In the rows, zero is written as 128.
One hidden turn or mirror swaps the rows below in pairs. Which row is each named row swapped with?
The rows were stretched afterwards, more along some directions than others.
q291: [129 116 130 146 119  99 120 131 113 117  99 121 155 123 126 133 126 126
 131 119 124 121 142 128  92 140 141]
q845: [133 116 134 116 133 147 129 130 120 119 148 131 143 154 110 140 176 130
 121 110 116 122 139 117 107 154 130]
q72: [117 122 129 121 117 145 114 126 115 124 128 138 150 171 136 129 169 132
 100  89 100 106 150 117 104 157 123]
q657: [120  80 135 144 132 111 111 129 149 126 137 116 142 121 108 145 135 131
 117 128 138 142 118 147 141 156 108]
q237: [132  76 121 104 119 157 110 131 139 150 109 113 166 158 123 143 150 147
 141  91 115 125 145 133 131 131 126]
q468: [126 134 124 128 148 134 112 127 144 136  93  98 173 138 153 152 137 141
 135  66 119 107 113 153 169 117 126]
q266: [140 113  79 145 151 104 107 121 150 136 121 139 171 132  95 130 150 124
  77 114 152 121 132 150 152 119 151]
q217: [128 113 124 133 115 142 124 115 149 110 133 121 146 133 138 163 129 130
  97 114 131 126 122 167 168 158  98]
q684: [135 140  99 147 142 112 144  99 146 139  98 110 143 116 126 159  94 149
 124  98 138 119 118 147 180 115 107]
q146: [109 145 129 115 121 154 123 105 107 130 123 111 127 134 125 118 159 137
 125  99 121 120 125 147 158 125 148]
q879: [124 166 122 165 117 167 134 115 123 131 109 120 155 144 169 156 144 132
 120 105 111 105 131 110 133 129 110]
q148: [129 113  95 126 126 189 148 119 159 129 138 107 157 153 131 163 154 164
 133  85 143 156 106 122 191 115 107]
q738: [113 128 140 168 147 140 136 110 158 130 111 106 140 124 150 159 132 146
 114 105 126 122 111 161 190 130 105]
q911: [137 117 115 152  94 141 117 111 136 147  91 115 185 150 146 142 129 132
 122 106 115 102 141 102 115 151 134]
q646: [120 109 117  95 102 125 134 113 144 141 111 111 157 126 111 135 138 156
 130  94 135 135 133 141 150 119 137]
q714: [117 129 133 172 116 147 160 125 138 112 117 123 126 141 148 157 115 119
 133 134 127 135 125 118 127 143  80]
q483: [114 111 145 114  95 115 135 106 115 146 127 100 126 115 114 122 138 128
 131 123 121 129 134 150 125 146 157]
q128: [125 105 128 116 101 125 122 131 109 109 123 105 148 137 115 133 178 119
 140 102 129 132 138 131 110 153 155]
q872: [132 122 131 121 127 137  76 130 119 132 110 112 161 134 142 134 172 123
 107 114 123  82 127 141 135 161 155]
q642: [145 121 123 136 135 128  94 148 137 135 129 115 158 142 143 155 177 124
 106 117 132 105 130 129 131 169 127]
q278: [137 111 108 133 122 123 123 122 141 121 124 113 155 105 133 167 126 136
 121 113 157 123 121 171 169 151 108]
q439: [125 106 146 114 142 112 120 122 140 132  95 100 146 122 123 147 126 146
 130  82 110 117 117 168 169 119 125]
q123: [156 114 126 145 117 145 104 132 136 122 110 106 159 171 130 163 148 149
 122 107 111 111 131 115 123 156 103]
q840: [117 111 125 160 144 132 131 133 156 113 140 131 143 152 114 149 150 140
 115  89 127 145 125 156 154 137  97]
q773: [118 140 153 120 144 138 147 126 133 123 130 111 138 123 149 154 148 137
 142  75 125 117 117 156 177 132 124]
q727: [135 126 118 149 116 148 139 129 150 131 104  98 144 144 135 159 117 140
 133  92 133 142 108 149 173 104 110]
q758: [122 112 140 128 137 126 106 117  98 126 101 113 141 113 153 127 148 112
 141  79 116  91 137 143 134 165 148]
q423: [123 127 140 121 130 115 139 153 147 132 122 124 181 151 119 140 161 134
 132  76 126 127 135 142 125 124 130]
q112: [121 127 144 146 113 179 151 141 138 107 104 111 148 152 177 168 154 146
 156  92 122 142 125 122 141 134  85]
q688: [127  89 144 114 135 146 130 126 135 127 131 104 133 127 142 149 139 130
 110  81 120 136 111 185 174 142 100]
q586: [131 103 123 126 118 190 147 119 151 131 107 135 165 162 104 134 133 129
 136  88 116 140 123 122 142 124 115]
q249: [143 110 137 114 111 152 101 138 132 126 132 102 170 156 176 161 177 130
 136  93 109 105 143 143 123 167 121]
q160: [123 117 115 164 124 138 122 113 124 123 113 131 120 129 141 155 129 113
 102 121 132 118 131 139 145 158 110]
q811: [138 102 128 150 102 122 118 126 161 147  91 112 196 146 135 162 109 118
 132  87 110 102 141 123 143 146 130]
q794: [113 102 121 116 133 140 139 118 122 109 136 108 126 122 115 122 151 129
 142 108 147 145 112 157 170 129 126]
q299: [144 137 111 152 150  83  99 115 121 130 106 106 148 117 115 143 134 129
  89  81 137  81 121 161 171 141 138]
q7: [127 143 132 133 176 114 109 148 121 125 122 149 166 142 127 134 156 119
  92  88 124 100 125 110 134 157 125]
q968: [143 112 104 141 129 128 109  90 136 131 133 102 128 153 124 148 132 133
 117  92  98 117 131 144 156 145 122]
q674: [131 129 127 156 149 124 109 117 151 126 114 124 138 127 171 153 117 134
  97  94 123 107 120 176 199 139 104]
q408: [139 126 122 101 122 150 129 123 148 166 135 111 173 150 100 139 152 133
 122  68 116 112 117 130 153 127 156]
q209: [119 107 104 138 149 152 132 120 143 114 119 140 153 131 103 129 144 133
 107  89 153 144 104 150 203 123 119]
q913: [106 122 123 140 165 115 130 136 136 110 132 131 147 125 131 141 163 143
 102  78 142 132 121 169 167 125 109]
q513: [119 111 121 127 101 154 125 104 139 161 106  93 149 150 147 137 146 145
 142  73 111 123 134 146 149 115 148]
q292: [128 116 119 145  96 146 111 111 154 136 120 102 161 156 170 164 159 137
 123  91  99 114 150 118 124 147 122]
q633: [137 136 134 134 137 156 109 129 132 156 124 117 165 157 153 152 165 133
 118  83 104  89 133 105 121 161 132]
q974: [116 133 124 155 111 101 143 118 122 134 129 113 116 135 116 155 124 126
 115 112 125 124 136 112 114 159 128]
q743: [147 124 113 132 127 134 128 151 173 147 135 115 182 148 108 159 162 127
 111  84 133 131 112 142 167 119 128]
q523: [119 129 131 166 116 177 153 119 164 137 113 113 174 150 162 153 149 145
 134 106 120 140 122 116 151 120 108]
q776: [139 122 109 168 133 130  98 132 119 115  98 108 152 141 156 150 151 128
 116 122 138 111 130 116 123 153 124]
q203: [145 131 114 142 122 119 117 126 144 146 104  74 160 131 148 178 148 144
 140  69 128 107 123 158 164 112 136]
q816: [151 114 127 124 112 142 101 126 130 135 110 106 166 160 142 160 125 128
 121  97  90 100 130 128 112 154 109]
q327: [116 135 111 113 120 154 126 117 140 135 115 111 175 136 162 149 162 138
 119  62 130 105 128 152 177 119 139]
q716: [117 114 135 165 154 121 133 130 156 114 104 130 173 134 121 141 135 115
  87 103 142 127 113 146 159 154 113]
q678: [125 121 119  93 112 153 111 108 145 157 130  96 140 139 158 156 144 147
 134  79 109 107 124 161 172 145 117]
q550: [121  98 135 147 110 145 151 120 188 139 117 107 147 113 125 179  88 142
 133 131 153 158  99 162 186 124  78]
q726: [152  98 126 137 117 141 103 116 153 130  98 100 174 144 145 173 130 131
 118 108  98 105 129 134 141 146 114]
q3: [119 148 140 143 150 114 100 121 145 142 115 122 154 154 156 151 137 137
  93  74  92  94 126 142 159 142 108]
q677: [138  99 122 128 117 122 131 109 138 138 132 109 145 120  94 147 127 135
 104 120 122 126 119 157 153 136 125]
q655: [122 118 135 141 124 175 129 119 150 116  97  99 149 138 180 156 132 152
 156  95 125 141 119 159 172 114 113]
q261: [148 124  93  97 119 141  99 108 152 157 122 107 182 139 127 162 140 138
  96  95 121 104 122 151 168 124 131]
q754: [130  83 135 131 138 122 143 145 159 118 120 144 168 134  86 133 117 134
 123 131 153 151 119 137 142 138 106]
q418: [137 136 124 139 128 165 123 147 156 145 111 120 182 151 143 159 155 138
 117  82 114 107 114 133 150 104 114]
q955: [136 127 123 100 135 170 121 124 151 144 139 114 149 152 134 161 147 124
 112  78 116 124 113 153 181 128 126]
q797: [141 124  88 136 114 120 117 125 163 152 132 131 204 162  97 145 153 122
 101  87 111 107 135 101 116 141 133]
q78: [152 126 102 157 138 177 110 111 156 134 115 103 144 166 146 172 148 150
  99  87 119 110 118 151 179 121  91]
q617: [125  91 142 146 135 123 120 132 151 130 129 101 139 121 163 164 137 121
 141 103 130 126 129 171 156 143 119]

q291 swaps with q655
q968 swaps with q684
q123 swaps with q203
q716 swaps with q688
q738 swaps with q677
q408 swaps with q633
q811 swaps with q237
q845 swaps with q773

One hidden turn or mirror swaps the rows below in pairs. Which row is each named row swapped with?
The rows were stretched afterwards, more along some directions than others.
q304: [147 105 106 153  94 144 160 138 121 139 143 135 131 110 159 144 140 101
 134 148 138 118 154 116  99]
q184: [133 122 148 139  93 128 119 142 129 132 139 127 125 115 147 132 154  99
 155 122 132 122 129 106 118]
q643: [116 120 164 115 107 118 119 139 110 138 139 109  99 106 140 130 128 118
 154 130 148 120 133 107 130]
q350: [107 118 135 150 157 120  98 165 116 123 103  88 132 144  82 145 142 144
 165 126 115 139 128 119 128]
q996: [125  98 109 137 108 129 134 117 128 147 109 136 124 134 134 151 149 130
 139 109 127 154 142 117 105]
q73: [142 114 109 157 107 136 149 126 132 146 143 140 126 117 150 128 129  90
 135 139 132 120 144  93 107]
q553: [147 112  89 129 115 128 153 114 113 133 116 129 133 122 146 155 138 135
 137 118 138 142 150 150 124]
q508: [149 116 107 157 106 142 154 133 123 147 138 147 127 113 163 125 136 105
 132 141 130 125 137 105 106]
q870: [126 128 160 116 107 122 120 124 117 153 155 132 107 111 140 121 138 126
 155 122 142 126 131 104 122]
q233: [125 108  96 139 106 131 145 123 119 142 112 132 128 127 141 167 143 134
 135 113 127 147 155 128 106]
q731: [132  96 168 127  98 123 129 125 128 144 143 136  89 102 151 105 132 128
 143 142 135 111 119 104 132]
q100: [147  96 104 144  88 130 159 138 113 129 137 130 123 103 156 141 140  89
 137 143 144 114 153 110 105]
q222: [112 113 103 139 129 116 128 113 119 142 115 124 132 126 147 141 134 142
 143 111 128 160 146 132 107]
q545: [111 131 142 136 153 118  97 149 124 129  95  91 130 161  83 131 143 130
 128 123 110 132 130  92 117]
q661: [119 107  96 147 124 128 140 119 112 149 118 129 122 136 145 145 128 142
 140 117 133 150 155 128 124]
q582: [154 111 106 153 101 146 157 135 126 137 141 132 124 116 156 130 140  96
 118 140 132 123 143 105 111]
q594: [145 116  87 136 101 126 145 126 122 119 103 135 134 138 148 158 142 125
 152 123 135 138 153 151 122]
q807: [103 123 129 143 157 115 102 156 117 130 112  96 139 133  86 149 150 156
 151 129 121 152 137 124 121]
q84: [104 105 137 142 148 131  96 169 112 120 120  87 124 150  96 138 152 147
 149 130 119 139 133 109 115]
q925: [133 107  92 124 103 127 141 119 111 126 112 120 133 140 136 160 145 121
 142 113 132 147 148 139 117]
q178: [136 114 116 159  99 149 146 126 129 142 144 143 119 119 158 125 125 100
 127 137 127 126 141 100  99]
q614: [139  94 116 162  95 142 150 151 133 140 123 133 113 108 157 133 128 104
 123 149 125 119 149 106 107]
q302: [104 105 119 161 151 128 109 171 113 124 105  87 141 146  99 150 165 137
 160 123 120 150 145 125 127]
q527: [112 109 124 130 152 112 110 170 109 123 112  84 116 133  93 140 144 145
 164 143 118 153 147 125 122]
q55: [128 127 158 131 108 113 104 135 137 130 140 112 117 114 130 116 141 105
 155 110 126 110 119  93 108]
q645: [134 122 151 122 108 128 126 139 108 135 136 120 101 108 133 123 135 107
 145 133 145 108 125 103 136]
q734: [122  93  97 131 112 120 142 120 119 141 114 120 124 122 141 156 132 125
 144 110 127 137 163 129 100]
q9: [109 129 140 148 154 129 108 153 117 138 115  95 119 149  95 136 136 160
 142 125 121 141 135 108 139]
q990: [142 105 112 148  97 130 156 135 117 131 124 140 118 109 156 140 132  92
 134 139 133 125 143 111 109]
q562: [124 116  90 153 125 128 132 122 123 138 102 129 141 142 135 151 132 135
 142 116 125 138 143 133 120]
q775: [129 112  91 138 107 131 141 118 107 134 114 133 134 132 147 151 139 135
 143 107 142 145 150 139 117]
q405: [148 100 109 139 104 128 157 133 134 137 135 134 128 113 146 136 148  87
 130 137 123 119 150 101  85]
q796: [122 123 157 119 145 103 120 123 135 153 141 116 111 100 131 115 139 112
 141 139 130 112 136  84 115]
q60: [135 113 113 154 108 138 149 127 124 146 147 139 127 101 158 124 132 107
 126 139 127 131 150  96  93]
q900: [101 117 137 142 147 132 105 158 101 127 119 100 129 146 111 134 150 160
 156 137 120 161 149 115 113]
q852: [110 110 130 141 159 114  91 162 128 122 112  82 122 160  86 123 137 142
 150 133 114 130 127 106 132]
q296: [142 146 153 125 129 110 120 121 120 132 138 125 113 117 131 117 134 108
 141 126 131 104 116  96 135]
q980: [123 158 151 126 122 124 125 125 124 159 137 133 129 114 145 118 138 120
 144 127 137 121 127 101 124]
q942: [109 137 119 141 171 117 104 155 103 119 119  89 132 147  97 139 128 151
 159 125 125 132 139 122 132]
q610: [120 127 167 127 111 111 111 135 135 136 133 123 106 118 124 124 137 107
 146 126 126 110 123  92 124]
q944: [113 120 157 133 117 119 105 136 124 151 125 100 106 108 128 123 113 111
 142 115 130 107 132  76 111]
q163: [152  81  99 159  97 145 158 138 128 136 133 138 118 110 153 142 147  88
 128 144 129 112 144  98 106]
q297: [105 137 131 159 161 118  90 159 114 123 115  85 140 142  80 123 142 141
 159 118 115 153 129 105 124]
q448: [142 109 113 134 109 115 156 129 117 122 142 138 119 113 152 126 143  89
 145 142 131 122 149 104  98]
q63: [109 137 160 136 114 104  92 130 134 134 133 117 112 117 131 108 132 116
 141 113 125 122 114  90 122]
q504: [118 112 117 131 142 116 116 168  99 110 107  88 134 146  87 152 143 141
 160 129 129 132 143 134 131]
q601: [128  97  94 137 114 120 139 122 113 132 117 121 123 119 146 158 134 138
 149 114 122 136 151 136 108]
q494: [150 105 104 153  87 135 151 143 122 121 123 138 121 112 167 132 136  96
 135 145 130 115 142 108 106]
q394: [130  97  96 141 106 126 138 119 114 129 108 127 120 136 141 152 144 126
 139 115 129 145 148 119 117]
q709: [147  99 101 137 102 138 162 128 122 135 151 141 121 112 158 135 138  99
 123 142 140 121 151 110 103]
q795: [137 130 170 121 110 113 117 132 116 129 125 113 104 108 136 117 138 114
 150 126 135 113 122 106 137]
q29: [115 127 163 120 118 106 111 129 125 137 139 116 108 104 132 120 125 111
 149 129 133 129 124 104 129]
q719: [109 120 136 149 155 120  97 159 119 116 110  83 131 152  82 127 150 130
 149 117 110 133 135 107 121]
q489: [124 105 101 130 110 132 144 110 105 140 114 127 131 134 144 154 138 123
 149 111 137 146 148 140 118]
q732: [123 117 140 134 140 131 111 156 104 121 106  98 128 145  91 149 155 146
 140 135 123 139 126 124 134]
q393: [112 110 134 150 168 125 110 171 107 133 114  85 124 141  98 131 142 151
 151 144 122 142 134 129 140]
q954: [131 109 111 138  95 126 156 138 117 127 142 135 131 106 145 136 147  91
 136 125 139 128 142 104  92]
q33: [136 112 155 106 103 105 127 128 124 134 145 113 101 114 128 128 143  94
 143 124 138 110 125  94 128]
q518: [115  92 136 142 143 131 109 158 118 124 127 104 118 148 106 124 141 163
 164 145 125 150 126 129 125]
q720: [132 100 158 114  95 100 118 129 119 136 130 131  88  97 138 125 137 113
 146 137 134 115 128 101 125]
q360: [128 120 102 155 116 131 138 113 118 141 104 137 135 126 144 148 137 139
 142 111 130 143 140 136 113]
q445: [135 125 128 134 137 127 110 156 111 118 110  96 122 151  97 149 145 149
 144 136 132 137 132 137 147]
q206: [112 118 124 136 170 117  95 152 119 126 114  90 136 144  99 139 124 156
 156 139 115 138 141 126 123]
q981: [117 101 168 135 111 118 114 133 116 149 130 116  97  93 164 115 135 124
 146 133 130 123 121  96 120]
q799: [128 107 103 131 101 120 139 118 117 127 115 119 126 132 130 162 134 132
 130 103 128 150 146 138 124]
q827: [ 99 108 126 162 170 129 100 157 102 144 120  87 130 151  96 142 122 155
 152 135 130 151 139 116 144]
q869: [124 125 164 136 116 123 110 138 118 135 128 129 107 123 136 111 125 118
 145 128 132 112 103  93 133]
q211: [136 121 156 128 115 108 110 131 128 134 134 117 107 115 122 106 129 109
 154 129 133 102 120  87 131]

q925 swaps with q100
q980 swaps with q827
q9 swaps with q869
q393 swaps with q870
q302 swaps with q184
q163 swaps with q594
q84 swaps with q795
q645 swaps with q445

